In the rows, 128 means zero.
One turn moves every row onto another: examples first, then more rows asked:
k482: [156 114 123 123 124 128  97 128 136 151 102 100 122 138 116 134 127 130
 142 104 118 143 113 155 106 137 118  97  94 153]
k289: [121 130 124 103  96 138 180 116  80 139 131 121 132 110 141 128 105 109
 113 131 142 122 137 112 132 149 110 132 122 138]
k270: [120 116 123 108  95 134 165 123  74 141 134 115 132 129 143 127 105 117
 120 138 148 116 134 103 130 152 113 134 131 142]
k424: [171 117 122 117 132 127 106 126 139 146 109  99 126 146 124 131 128 142
 144 104 119 146 113 164 122 141 122 100 112 148]
k775: [105 127 121 104  94 147 160 126 155 125 150 127 132 168 130 118 138 113
 131 135 141  95 133 124 121 124 101 156 127 134]
k696: [125 147 129 116 136 152 112 142 125 163 111  94 137 137 134 121 159 157
 120 141 107 159 153 143 142 107 135 110 129 112]
k22: [123 138 114 112 125 129 132  97 125 140 137 160 122 126 111  91 142 151
 139 138  95 128 122 105 102  98 110 126 127  98]
k149: [110 138 126 139 165 125 143 135 128 156  76 124 136 110 119 140 113 116
 124 147 151 108 122 110 137 112 138 112 137 133]
k907: [136 110 136 139  96 119 114 116 111 100 144 114 112 134 113 152 128 119
 142 124 174 158 131 109 135 117 137 141 119 144]
k627: [134 142 131 114 139 146 118 141 130 175 110 104 130 139 142 118 158 156
 118 154 116 156 151 141 136 115 137 103 118 113]
k428: [112 146 126 148 153 119 135 141 117 151  79 113 127 117 115 138 119 127
 107 143 143 112 120 105 124 121 139  99 138 130]
k427: [109 136 124 142 165 116 127 131 126 158  80 109 128 105 108 143 119 123
 107 146 150 115 115 105 133 121 135 114 131 143]
k661: [125 127 133 137 118 126 109 141 156 102 139 132 163 125 163 135 135 110
 137 118 106 154 113 163 121 118 108 134 122 114]
k680: [110 130 133  95  93 137 161 128 148 117 135 122 134 168 127 123 143 111
 130 129 151  97 137 133 108 115 112 158 129 136]
k217: [133 116 140 128 100 127 125 111 101  93 136 113 109 135 100 161 128 121
 140 126 161 169 125 111 134 126 122 135 127 161]
k601: [134 125 139 136 124 129 118 136 154  92 135 129 171 135 175 134 125 104
 126 115 110 152 112 141 122 128 111 139 129 127]
k440: [113 126 118 108 120 139 145 100 118 140 131 170 130 128 119  96 153 142
 124 135 102 115 124 103 107  96 115 130 112  97]
k215: [126 107 141 137 106 123 106 118 105 104 128 124 101 142 101 150 122 130
 143 122 167 171 132 109 135 128 134 136 117 143]
k39: [135 122 139 137 130 137 106 133 155 102 145 135 172 126 168 136 136 118
 127 119 109 148 123 149 117 118  99 123 130 111]
k456: [126 132 114 114 129 137 141  97 123 139 124 166 116 123 115  94 150 128
 121 141  97 119 125  96 110 113 117 131 130  90]

k907 goes to k39
k270 goes to k424
Now these:
k680 goes to k696
k149 goes to k215
k217 goes to k661

One turn moves every row onto another: examples first, then more rows asked:
k666: [168 131 100 145 141 129 129 138 138 119 155 149 139]
k265: [167 149  97 143 148 117 134 135 145 100 128 144 112]
k847: [141 122 157 123 105 112 123  89 146 132 122 117 130]
k845: [156 117 120 106 142 146 127 143 150 152 154 130 148]
k829: [126 151 131  87 110 109 166 135 124 104 126 130 116]
k918: [173 140 111 141 135 119 128 137 121  95 133 128 140]
k341: [148 133 104 123  93 129 171 112 125 147 109 122  99]
k543: [171 128 143 105 116 148 153 143 167 155 129 112 121]
k131: [139 131 165 125 131  98 133 129 134 155 115 152 129]
k849: [133 135 140 102 109 111 168 122 131 123 165 134 154]
k821: [143 150 115 138 149 120 175 122 128 139 109 119  90]
k689: [148 146 135 138 119 107 173 124 104 163 119 144 122]
k863: [155 120 105 110 122 144 155 120 180 117 135 115 111]
k261: [150 117 139 136 116  95 136 120 121 101 105 116 145]
k861: [149 117 100 116  98 133 156 114 140  96 116 103 118]
k569: [145 110 150 145 127 101 140 128 112 121 116 113 146]
k354: [162 153 154 107 136 128 155 154 126 164 120 134 120]
k485: [146 106 114 114 108 138 134 100 155 115 148 109 143]
k5: [126 131 128  97 118 107 174 143 168 126 144 156 116]
k361: [152 153  96 131 143 122 177 117 145 131 116 131  92]
k470: [144 117 128 118 152 142 136 152 145 165 146 129 130]

k341 goes to k543
k131 goes to k689
Now these:
k829 goes to k5
k863 goes to k485
k845 goes to k261
k666 goes to k918
k470 goes to k569

